Each row is where one point has got to under a steady rotation. How many steps took it there?
The counts run from 0 to 1101.
[-27  13 -14 -20 -17  19   8   6  -7   0  10 -14   2  32 -46  16  31  21
  10 -28  27  17 -30 -31  16  18  27   8   0  16 -20   5  17 -14 -30  24
   4  -8 -12]  1071
[ 42   9  10   1   6  31  -6 -46  27  -5  -7   5  -5 -14   7 -13   9  34
  14  -6   7  18  -1 -18 -11  25   2 -23   1  22  26 -53   8 -28 -23   6
   9  -8   0]  997
[ 13 -35   3 -19  11  13 -25 -32  22 -34 -29  20   9  26   1   3 -41  32
 -15  44 -19   5   6  14  -1 -15  -6  15  16  15   7  20  16   1 -15   7
  -7  20  -2]  24
[-24  17   4 -25 -10  15  23  -7   2  -7  43  11  29  -3 -13  10  -1   4
 -13  -6 -34  18 -10  -9 -19 -16   0 -24   8 -34  21  13 -19 -15  50   2
  19  25   7]  623
[ 35  -1   2 -16  20  16 -12 -30  28   0  -9 -12 -11  -3  -5  34 -34  27
  44 -21  -2  18 -40 -12  16  26 -12  -3   9  11 -19  -4   9 -16   0  19
  19  28  -6]  248
[ 41 -12  19 -12  12  17 -22 -33  26 -18  -9  32  -1   5   6 -21 -26  29
   0  23 -33  21  30  -9 -16  20   2  -2  18  10  23 -32  20 -20 -33   7
  -5   2   4]  1100
[ 22  -3  29 -45  27   7   0   2  18 -29  25   4   3  -1  29   1  -9 -12
   3 -20 -27  23 -34 -11   7   0 -12 -13  11  11 -38  -2  17 -13  35  23
  24  21  24]  384
[-20  14   9 -32   7  21  14  40   5 -22  11 -15  20  47 -20 -11  12   2
   5 -18 -26  -7  -2 -23  21   4  13   2   6  16 -18 -25  37 -12 -21  13
  -3 -37  -4]  880
[ 38 -23 -10 -20   4  15 -31 -33   7 -32  -9  16  -5  18   2  -1 -33  21
  -2   2   4  -2 -15   8   1  10   2  29  15  25   4   1  23   9 -36   4
  -4  22 -15]  491
[ 25  28   1 -51  17   7  18  -1  29   0  -3 -34  -1  33   8  -2   3  22
   8   0 -18   8 -46  11  -2  -3   4 -17  -6  17   6  16  -9 -42   3 -11
   9 -22 -27]  260
[  9  18  14   1 -15   7   5 -24   5  15  36  30  27   4  -3   7  -5  42
   6  10   8  15 -15  -7  21  18  38   1   2 -29  61  -1 -22 -18  12 -13
   6  11   0]  759
[-25 -24  11 -21  23   0  31  17   6 -28 -17 -13  24 -18   7   8  -3 -17
   6   3 -15 -11 -27 -32   6 -16 -21  -9   4  16 -28 -33   9  -8  41  20
  27  15  37]  143
[ 28  16  15 -27  -4  14  25   0  29 -12  -3   7  -2  47   7 -32  22  33
  -4  -6   4  11 -24 -23 -16   6  16  -7   0  16 -13   8   3 -44 -25   9
  -4 -24 -14]  34
[-17 -45  30  19 -29   8  -6 -13   2   2 -16 -26  32 -14 -24  29  -9  -3
   6 -25 -13 -20 -18   4  -2   9   2   3 -29   6 -12 -29  19  -3  20   8
  42   5  -5]  1081
[ -4 -18 -43  -9  10  40   8 -23   3 -24 -19  -2   7   2 -26  29 -29  26
  30   5  -6  -7  -9 -18  -3  -3 -29   3  30   1  -6  -3  20  23 -16  13
  -4  34  -4]  300
[ -9  20   8 -37   3   0 -14  24  -9  -5  12 -14   2  28 -22   4  12 -10
  -2 -27 -11   1 -17  -9  23  33  26  30  -5  24  -6 -29  36 -15 -23   6
   9 -35  -9]  550
[  2  -2  -5   5   3  51  19 -21  10 -15  -1 -20  13   3   1 -10  16  36
  24  15   4 -13   8  -7  37  -4   7 -31   6  25  35 -45   5  -2  -7   9
  -3 -21   4]  756
[  6 -17  -1  28   8  43  20 -36  23   3 -28 -17  16 -11 -12   3 -11  40
  33  16 -11   3   8 -20   1   1 -17 -40   6   3  22 -39   3 -17  -2   8
   6   6   5]  9
[-13 -24  20 -32  -3  -3 -37  -6 -15 -32  -8  25  14  19 -14  -9 -24  -2
 -32  31 -30  -2  22  17   0   6  13  32  11  18  24 -25  35   2 -21   4
   0  -9   5]  1014
[-19 -43   8 -12  -5  -8  21   3  -1 -36 -45   3  30  -3  17  -8  -5   6
 -21  51   9 -26 -24 -18   6 -24   0  21   8  17   2 -16  -7  -5  11   1
  13  11  22]  697
[ -7  16  12 -45  -8  31  19   8   4 -35  29 -24  18  28   5 -10  19 -12
 -16  -8 -33 -15 -24  15 -34 -25   3  -6  -2  13  13   4  15   0  25 -12
  24 -11 -17]  207
[-40 -28  14  -7 -11  10  20  10  -2 -26  -4   3  21  -2  -2  24   1  -4
 -14  -6  -5  -3 -24 -17 -24 -22   0   4  12  -5 -30   8  15   0  37  29
  28  27  25]  332
[ -9  -5  19 -46   8  -8 -28   7  -7 -27   2  15   8  -1 -17  -8  -9 -17
 -30  12 -33  -2   8   1   4  17  15  38   4  22  13 -45  46  -7 -15   7
   9 -15   9]  357
[ -4 -22 -25  13  -1  41  17 -24   2 -13 -29 -17   4 -19 -24  21  -6  33
  39 -14   8 -20 -20 -31  -9   9 -20  -8  12  15  -5 -35  27  16  -5  19
   8  18  -3]  198
[-30  11   2 -24   2  18  33  17  -9 -26  28   0  41   3  -8  10  -5   8
 -11  23 -35 -10   0   2  11 -15  12  -8  15 -19  52 -17   3   4  47  -7
   9  -2  20]  154
[-14 -32   4  16  -7  26   9   2  -7   1  -7 -24  45 -11 -23   4 -10  -6
  27 -27 -26 -23  -7 -15  29   6 -13 -11 -20   2  -6 -59  17   5  10  -2
  21 -18  -6]  892
[-21 -11  28  18 -37  12  21   8   9 -15   7  42  28  42  -9   1   2  38
   0 -14  11   3   0 -31 -11  -3  26   8  15 -27  -4  22   2 -21 -14  19
  -5  16   8]  467
[ 14  -3   6 -17  -9  14  33  19  14 -35 -31  -5  14  50  20 -16  -3  30
   9   5   6 -31 -27 -15  -3 -19  13  20  13  12  -7  12   7 -20 -28  -9
  -9 -13 -17]  503
[ -1 -52   5 -11 -31 -16 -30 -31 -13  -2 -13  21  40  -6 -15  -3 -28  -5
 -29  12   6  -3 -25  14  12   9  22  39 -22   6  14  -7 -17  -5  -3  -5
  16  21 -16]  786
[ 22  -1 -30 -39  40  41   3 -19  16 -37  -7 -13 -11  -2   4   9 -14  17
  27   1  -7   4 -25 -17  15  -6 -28 -14  25  31 -16 -15  24   4   1  22
   5  18   5]  438
[-11   6  15 -34  -1   2  -9 -13  -2 -24 -16   2  -8 -15  -7   5  12  23
 -32  40  -8  -3   5   2 -24   7  22  26  19  24  56 -33  28  -4  -9   2
   3 -10  17]  583
[-17 -22  12  33 -31  44  -7 -16   3   0  12   7  41  39 -33   6  -5  46
  20 -11   0  -5  17  -1  24   4  25 -15  -4  -7  14  -6   9  -1 -21   9
  -2  -5 -21]  47
[-21 -45  -3  15  -9  31   9  -8   0 -11 -26 -47  34   1 -22  16  -3  18
  21 -10  -3 -31 -14   2  22 -10 -13 -20 -16  28  -4 -35  13  13   7   8
  17 -10  -7]  95
[ 10 -28  20   1  -7   7 -12 -34   9  11  -5 -13   9 -30 -10   6  -2 -11
   2 -39   3  18 -36  -9  -8  19  -5 -11 -25  18 -24 -34   5 -25  22  14
  45  15  -3]  942
[ 16  -5  18 -39   9  25  -5  -4  22 -39  20 -14  18  34   8  12 -23   0
   4  -8 -37  -4 -36  29  -9 -15 -13  -8   2  13 -21  28  24   4  28   4
  21  15 -17]  955
